Which row each row swaps with, under one turn or mirror:
The rows were stretched afterwards, more along some directions than others.
kupep: [.18,-.16,-.10,.01,.27,.16,-.05,-.05,.10,.25,.26,.14,-.22,-.29,.04,.07,.18]
nipil: [-.12,-.20,.22,-.12,.13,-.02,-.38,.02,-.08,-.07,.27,-.13,-.07,-.17,.16,-.08,.04]
tono: [.24,.17,-.25,.13,-.08,-.39,.08,.12,-.05,-.01,-.15,-.05,.22,.20,-.13,-.07,.10]
Kavor: [-.11,-.29,.17,-.34,.21,.48,-.17,-.28,.13,.05,-.04,.25,-.25,-.28,.33,.28,.27]
renu: [.05,.14,.27,-.24,.07,-.01,-.30,-.06,.22,-.23,-.36,.06,.01,-.01,.12,.04,.00]
fid: [.26,-.16,.05,-.04,-.09,.26,.10,-.02,-.10,.30,-.15,.12,.14,-.36,.15,-.09,.03]
zit: [.11,-.34,.26,-.21,.18,.09,-.42,-.14,.07,-.14,.14,.07,.19,.05,.10,-.20,.40]
leva: [-.02,-.13,-.05,.16,-.16,.01,.04,.05,-.12,.02,-.07,.17,.27,-.04,-.11,-.08,-.03]
zazo: [-.07,-.17,-.07,-.15,.09,.22,.21,-.12,.14,.00,-.31,.12,-.03,.18,.13,.20,.38]
namez: [-.03,-.20,-.01,.06,.03,.27,-.31,-.26,.10,-.29,.01,.40,.06,-.08,.01,.11,.31]
fafi: [.05,.00,-.12,-.12,.10,.26,.14,.00,-.07,.17,-.24,.10,-.10,-.24,.19,.27,.01]
bufur: [-.10,-.06,.00,-.11,.05,.20,-.17,-.05,.37,-.16,-.25,.30,-.14,.02,-.11,.24,.14]
rurol: [.10,-.19,.18,-.01,-.09,.04,-.20,-.21,.28,-.23,-.34,.26,.15,-.06,.03,.10,.21]
zemil: [-.14,-.03,.13,.12,.01,.11,-.40,-.03,.06,-.41,.09,.10,-.09,.04,-.13,.03,.05]
tiko: [.02,.16,-.20,.05,-.09,-.24,.10,.17,.02,-.04,-.28,.15,.08,.16,-.11,.16,-.03]
Gegom: [.00,.06,.25,.08,-.08,-.02,-.21,.06,.00,.02,-.11,-.13,.20,-.02,.00,-.08,.10]
nepo: [.25,-.43,.19,-.21,.25,.08,-.50,-.22,.27,-.29,-.02,.21,-.10,.07,.16,.12,.43]
bodi: [-.03,.01,.15,-.07,.03,.01,.00,.08,.16,-.07,-.11,.15,-.32,-.18,-.09,.25,-.16]
dupu: [.16,-.19,-.05,.17,-.16,-.17,-.22,.08,.04,-.13,-.01,.05,.19,.10,-.27,-.05,.12]
vad: [-.05,-.12,-.34,-.30,.23,.11,.16,.08,.01,.16,-.18,.27,.14,.03,.12,.34,.45]
kis: [-.21,.03,-.05,-.23,.26,.30,-.25,-.04,.19,-.14,-.04,.41,-.26,-.03,.11,.23,.07]
gete: [.19,-.31,.40,.05,-.13,.31,-.07,-.02,.10,-.10,-.08,.05,-.14,-.07,-.07,.07,.02]
sorab: [.00,-.12,-.10,-.08,.02,.30,.08,-.09,-.06,.15,-.10,.11,.23,-.07,.20,.02,.45]
Rurog: [.19,-.25,.14,-.35,.34,-.02,-.37,-.01,.16,-.13,.05,.04,.20,.13,.06,-.07,.39]
gul: [-.06,-.19,-.03,.06,.00,.25,.13,-.14,.15,.05,-.26,.33,-.10,.06,.07,.14,.16]
zov: [-.05,-.17,.42,-.19,.00,.11,-.37,.05,.10,-.19,.00,-.13,.27,.12,-.04,-.25,.20]
puni: [.02,.18,-.01,-.22,.15,.05,-.11,.10,.05,-.04,-.14,-.04,.00,.14,.08,-.01,.19]
Siza: [.00,-.19,-.11,-.13,.09,.01,.03,.07,-.03,.01,.14,.16,.08,-.17,.05,.14,-.01]
Vigul: [.05,.07,.11,-.14,.08,-.12,-.06,.09,.05,-.19,-.33,-.19,.04,.29,.09,.06,.14]
zasip: [.09,.03,-.17,-.07,.19,-.09,.02,.13,-.11,.10,.00,-.26,.21,.06,-.02,.00,.18]
roko: [.13,-.36,.42,-.10,.05,.18,-.53,-.23,.28,-.34,-.11,.22,-.06,.18,.12,.02,.26]
rovu: [.02,-.25,.40,-.02,-.13,.20,-.27,-.15,.06,-.01,.04,-.09,.15,.07,.11,-.11,.18]
mam: [.32,-.06,.12,-.14,.01,-.09,-.07,-.01,.03,.13,-.02,.00,.06,-.24,.00,-.01,-.10]
Zuf: [-.16,-.07,.45,-.19,-.12,.40,-.22,-.15,.24,-.20,-.06,.11,-.20,-.22,.12,.08,-.20]
teko: [.12,-.13,.07,-.06,-.11,.37,-.08,-.05,.01,.01,.04,.15,.05,-.22,-.01,-.07,.16]
Bizu: [.04,-.11,.21,.14,-.24,.10,.06,-.08,.02,-.11,-.36,.05,.13,.02,.03,-.11,.14]
zeg: [.04,-.45,.32,-.08,-.02,.26,-.19,-.21,.01,-.18,-.19,.11,-.02,-.09,.18,.04,.25]
fani: [.14,-.13,.08,-.03,-.23,.13,.09,.06,-.05,.12,.02,-.12,.26,-.04,-.03,.07,.11]
Vos: [.40,-.04,-.22,.05,.12,-.11,.17,.10,-.06,.12,.00,-.06,.11,.03,-.07,.01,.12]
Sovu: [.01,-.05,.07,-.04,-.01,.35,.14,-.05,.11,.22,.04,.29,-.11,-.32,-.02,.15,-.11]
tekaz: [-.08,-.08,.20,.04,-.08,-.03,-.15,-.05,.23,-.25,-.41,.30,-.01,-.04,-.05,.17,.02]
lem: [.42,-.13,-.33,.26,.05,.10,.05,-.18,.07,.18,.07,.43,.08,-.10,-.10,-.01,.14]
ved: [-.34,.13,.17,-.29,.07,.13,-.14,.01,.23,-.29,-.33,.31,-.16,.08,.02,.33,.01]
tazoz: [.03,-.18,-.05,-.06,.17,.09,-.16,.04,-.15,.19,.36,.03,.02,-.10,.09,.05,.18]
dup: [.05,-.08,-.06,.25,-.22,.03,.30,.05,-.19,.03,-.22,-.09,.25,.06,-.11,-.07,.07]
kar: [.09,-.29,.22,.13,.02,.01,-.33,-.16,.01,-.13,.12,.14,.09,.12,-.02,-.20,.14]
ter: [-.10,-.26,-.01,-.17,.32,.46,-.44,-.32,.17,.00,.37,.45,-.16,-.27,.35,.04,.29]
bik: [-.09,.02,.06,-.14,.13,.09,-.24,-.12,.16,-.34,-.11,.20,-.05,.05,.00,.21,.13]

Swapped with tono: zazo
Swapped with nepo: rurol
Swapped with leva: kis
Swapped with nipil: Zuf
Swapped with Sovu: tazoz
Swapped with lem: vad

Which row each row swaps with, under one turn or mirror:
The rows were stretched afterwards, more along some directions than others.
bek: [.15,.05,-.03,-.07,.01,.10,.04,-.02,-.05,-.18,-.02,.14,-.22,-.23,-.63,.19,.29,-.14]
bikul: [-.09,.08,.40,-.23,-.05,-.04,.13,.03,.09,.05,.14,.13,.06,.21,-.22,-.20,.34,.24]
nurur: [-.01,-.12,.07,-.03,.01,-.17,.19,-.04,-.17,-.13,.10,.11,-.04,.14,-.29,-.06,.19,-.06]
Kodug: [.14,-.01,.03,-.11,.00,-.19,.27,.09,-.42,-.12,-.05,-.09,-.26,-.03,-.38,.08,.19,.05]
nud: [-.02,.11,.05,-.33,.10,-.06,.04,.20,-.22,-.13,.01,-.19,.03,-.11,-.50,-.10,.46,.16]
Nef: [-.03,-.04,.08,-.26,.04,.09,.22,.09,-.18,-.36,.09,.05,.01,-.05,-.50,.02,.55,.01]
Tori: [-.16,-.01,.09,-.10,.31,.17,.46,.16,-.03,-.15,-.02,.28,.20,-.04,-.22,-.08,.30,-.13]
pife: [-.09,.02,.16,-.11,.24,.16,.32,.14,.14,-.16,.14,.29,.27,-.01,-.24,-.12,.29,.01]
nik: [-.26,.10,.18,-.24,-.07,.04,.24,.01,-.46,-.20,-.17,.02,-.14,-.10,-.14,-.06,.22,.04]
zuge: [-.01,.01,.14,.15,.05,-.09,.04,.16,.12,-.17,.00,.09,.04,-.12,-.39,-.02,.15,.15]
lipin: [.27,.07,.16,-.18,-.05,-.10,.00,-.05,-.09,.24,.04,.12,-.18,-.03,-.36,-.04,.20,.11]
zed: [-.02,-.10,.04,-.14,.05,-.13,.23,.13,-.40,-.22,.02,-.08,-.17,-.02,-.31,.03,.22,.01]
Far: [.00,.09,.00,.02,.08,-.16,-.08,-.05,.02,-.04,-.11,.03,-.07,-.09,-.46,-.06,.50,-.04]
soz: [.00,.09,-.02,-.35,.04,-.16,.34,.17,-.49,-.03,-.06,-.13,-.21,-.04,-.42,.02,.24,.01]
letuk: [-.11,-.02,.04,-.05,.16,.08,.10,-.02,-.18,-.19,.02,.22,.01,-.15,-.36,-.04,.36,-.31]
Zak: [-.21,.11,.15,-.21,-.07,.09,.24,.08,-.34,-.12,-.08,.05,-.26,-.09,-.21,-.10,.21,.02]
bup: [.20,.11,.16,.16,-.02,-.25,.23,.07,.39,.19,.17,.13,.01,-.04,-.60,-.21,.27,.18]
duk: [.11,-.05,.15,-.03,.19,-.27,.01,.04,-.26,.08,-.15,-.01,-.07,-.03,-.29,-.07,.11,-.01]
Tove: [.01,.13,.01,-.30,.08,-.18,.25,.17,-.43,.01,-.11,-.17,-.12,-.06,-.49,-.02,.33,.08]
sepef: [-.13,.11,.29,-.39,.09,.12,.53,.09,-.12,.00,.31,.24,-.11,.09,-.33,-.22,.31,-.13]
rumis: [.23,.05,.15,-.11,-.01,-.16,-.04,-.05,-.20,.20,-.10,.07,-.17,-.06,-.34,.00,.12,.06]
tus: [-.02,.12,.03,-.31,.10,-.12,.19,.20,-.32,-.06,-.05,-.18,-.01,-.09,-.52,-.07,.41,.09]
desa: [.21,.00,.06,.06,.12,-.29,.38,-.04,.11,.15,.18,.18,-.13,.15,-.57,-.06,.20,-.12]
domob: [.00,.15,.02,-.32,.04,-.14,.06,.13,-.32,-.05,-.02,-.23,-.05,-.08,-.49,-.09,.44,.18]
buto: [-.08,.00,.08,.09,.12,-.32,.05,.13,.10,-.03,.19,-.03,.03,.14,-.57,-.15,.40,-.02]
Lolam: [-.08,.00,.23,-.26,.21,.13,.45,.08,-.18,-.14,.26,.27,-.10,-.02,-.41,-.12,.34,-.31]
Biru: [.00,.01,.07,.06,.07,-.24,.03,.10,.07,-.03,.25,-.11,-.20,.14,-.61,-.17,.40,.05]
dipa: [.11,-.07,.18,-.29,.07,.06,.24,.05,-.02,-.08,.30,.12,.02,.12,-.30,-.12,.47,.12]
pevi: [.04,.03,.11,.02,.01,-.17,.07,.05,.11,.02,.33,-.04,-.31,.13,-.59,-.21,.42,.11]
ligad: [-.07,.12,.39,-.28,-.05,-.01,.40,.07,.06,.12,.27,.22,-.01,.18,-.27,-.31,.31,.12]
rasid: [.02,.05,.15,.15,-.10,-.10,-.02,.11,.23,-.06,.08,.12,.04,-.11,-.42,-.07,.10,.16]
kivus: [-.17,.01,-.04,-.04,.26,.23,.18,.17,-.12,-.16,-.20,.27,.08,-.22,-.24,.11,.03,-.28]
pid: [-.01,-.04,.10,.10,-.04,-.05,.13,.13,.01,-.13,.02,.08,-.02,-.12,-.28,-.02,.14,.08]
dasep: [.23,.02,.16,-.28,.00,.04,.18,.03,-.02,-.01,.25,.13,-.04,.11,-.34,-.03,.37,.15]
fasuz: [.15,-.01,.12,-.03,.07,-.20,-.06,-.03,-.24,.14,-.16,.03,-.13,-.07,-.31,-.02,.09,-.01]
Big: [.02,.10,.00,-.26,.09,-.21,.32,.19,-.48,.02,-.14,-.15,-.21,-.07,-.45,.01,.25,.03]
fim: [-.11,.07,.09,.00,.05,-.30,.01,.04,-.02,.00,-.01,.12,.08,.00,-.36,-.06,.14,-.19]
zotu: [.11,-.03,.18,-.08,.15,-.24,-.04,.02,-.31,.10,-.18,.00,-.09,-.02,-.29,.00,.12,-.01]
nos: [.01,.05,.17,-.11,-.06,-.10,.18,.02,-.14,-.02,.18,-.06,-.43,.04,-.49,-.19,.37,.09]
piru: [.32,.03,.17,-.18,-.06,-.13,.03,-.08,-.11,.21,.03,.10,-.26,-.01,-.37,-.03,.25,.12]
Tefi: [-.10,-.04,.12,-.14,.18,.15,.38,.15,.08,-.10,.17,.25,.22,.06,-.16,-.13,.31,-.01]
fifu: [-.10,.04,.30,-.39,.12,.12,.48,.08,-.13,-.04,.35,.23,-.11,.13,-.34,-.23,.34,-.16]
ran: [-.05,-.01,.17,-.19,.21,.12,.34,.03,-.18,-.15,.20,.25,-.06,-.07,-.41,-.12,.37,-.32]
belus: [.00,-.03,.13,-.04,.21,-.24,.00,.06,-.35,-.01,-.16,-.06,-.02,-.05,-.26,-.08,.11,-.02]
zetaf: [.04,.07,.21,-.05,-.07,-.09,.12,.00,-.04,.06,.13,.02,-.43,.03,-.46,-.15,.30,.12]
gupe: [.00,.10,.14,-.27,.15,-.07,-.05,.19,-.12,-.13,.03,-.18,.10,-.08,-.51,-.12,.50,.22]

Swapped with piru: soz
Swapped with fim: Far
Swapped with rasid: Tori

